In the data rows, the value 128 means zero.
Some points, one per row:
[167 153  63 116 150 119 113 159]
[160 145 170 142 119  86 148 101]
[155 165  28 118 113 158 119 183]
[122 137  99 123 116 180 111 153]
[106  95 168 106  83 206 111 135]
[127 127  37 100 142 133 106 162]
[136 132 201 128 108 141 122 108]
[102 117  77 119 114 181  90 181]
[ 51  87 142  88  61 255  93 153]
[129 128  94 110 114 138 138 156]
[114  46 128 144 126  95  98 113]
[192 214 147 141 135  80 173 109]
[137 161  59 101 131 151 119 158]
[ 82  70 210 139 114 155  88 109]
[141 144 160 140 125 113 112 134]
[133 111 118 151 113 162 103 131]
[176 219  42 115 153 119 156 171]
[144 166  54 107 153 115 157 138]
[ 89  45 163 124  78 240  99 157]
[161 191   0  80 176 103 108 191]
[115 133 118 103 150  80 150 109]
[121 157  69 121 112 202 117 184]
[ 79  81 115  94  99 217  88 162]
[179 202 103 139 133  82 164 131]
[127 144 163 122 114 131 152  99]
[119  98 130 135 131 157 135 130]
[133 159 138 101 116 163 122 125]
[100  64 148 110 110 165 116 124]
[ 79  69 204 130  99 165  97 124]
[128 113  57 107 135 165 106 162]
[179 217 159 151 164  63 199  83]
[147 142   9 116 173  47 124 148]
[150 171   4 113 122 165 101 197]
[161 187 173 154 171  45 175  88]
[ 52 110  83 102 105 255 103 182]
[136 117 149 123 131 147 118 104]
[139 173 239 125  93 159 162 114]
[119 124 225 155 122 121 158  86]
[166 177  95 139 119 149 130 162]
[ 71  72 104 127 128 173  86 138]
[133 109 153 132 148  62 154  96]
[147 191  78 119 142 150 144 167]
Then 24 other points, each followed by its number:
[ 98  42  79 131 115 161  41 171] 0
[154 129 128 148 141  73 126 133] 1
[109 102 139 131 124 154 128 132] 2
[ 93 103 132 116 140 168 123 120] 3
[ 86  55 200 121 134  85 127  72] 4
[117 153  61 116 143  90 140 145] 5
[116 104 139 140 121 145 110 140] 6
[ 89  77 141 126 140 149 102 142] 7
[ 91 116 129 121 105 208 120 146] 8
[151 173 159 147 116 127 154 154] 9
[195 186 151 149 169  12 158  77] 10
[158 165 160 147 139  79 143 109] 11
[139 174  89 121 125  98 130 129] 12
[193 215 126 151 180   0 197  78] 13
[101 132 126 111 103 152 131 140] 14
[123 156  93 114 141  98 161 125] 15
[105 125 198 120 111 139 142 112] 16
[115  97 171 140 101 158 103 137] 17
[109  77 100 118 104 170  88 142] 18
[139 153 136 121 104 165 114 128] 19
[104 164  63 117 139 136 167 146] 20
[158 172  48 122 165 102 166 143] 21
[152 111 186 144 113  84 129  89] 22
[199 197 130 153 170  18 156 116] 23
Which of these numbered points is nearest to each point below, ignoring the 2 directions in which the first points spread most? Its number follows each.
[148 171 108 143 103 189 136 163] > 9
[155 119 126 141 166  20 160  81] > 4
[117  75 128 139 140  72 100 115] > 0
[106  85 123 134  95 205  86 181] > 17
[173 186 121 148 115 140 137 147] > 9
[114 131  54  98 133 168 140 142] > 21
[106  85 121 120 160  81 125 113] > 4
[151 167 155 133 109 121 164 132] > 9
[158 201  16 116 143  96 136 173] > 12
[161 187  91 115 143 109 136 150] > 16
[120  81 143 122 147  68 128 109] > 4
[ 99  83 176 150 114 118 100 116] > 1
[117 187 134 113 163 101 161 119] > 16
[141 131 104 113 166  52 155 117] > 4
[144 179  70 126 132 151 152 149] > 8
[119  91 134 133 123 130  81 125] > 10
[145 207  66 110 134  73 162 142] > 14
[108 158  72  77 160 150 178 143] > 20
[153 125 207 173 134  45 131  86] > 1
[157 173  57 115 144 161 146 165] > 8
[ 53  57 152 108  75 255  55 161] > 11
[ 83  68 187 114 117 180 117  99] > 3
[158 197 160 116 128  89 180 111] > 16
[111 129  56 114 121 195  93 190] > 11
[125  97 255 151 101 128 125  89] > 17
[ 84 110  11  92  66 255  28 219] > 19
[155 126 201 148 143  66 147  95] > 23
[142 161 129 134 129 136 151 132] > 8
[ 69 107 104  93 139 197 128 132] > 3
[166 173  14 128 164 122 140 171] > 2
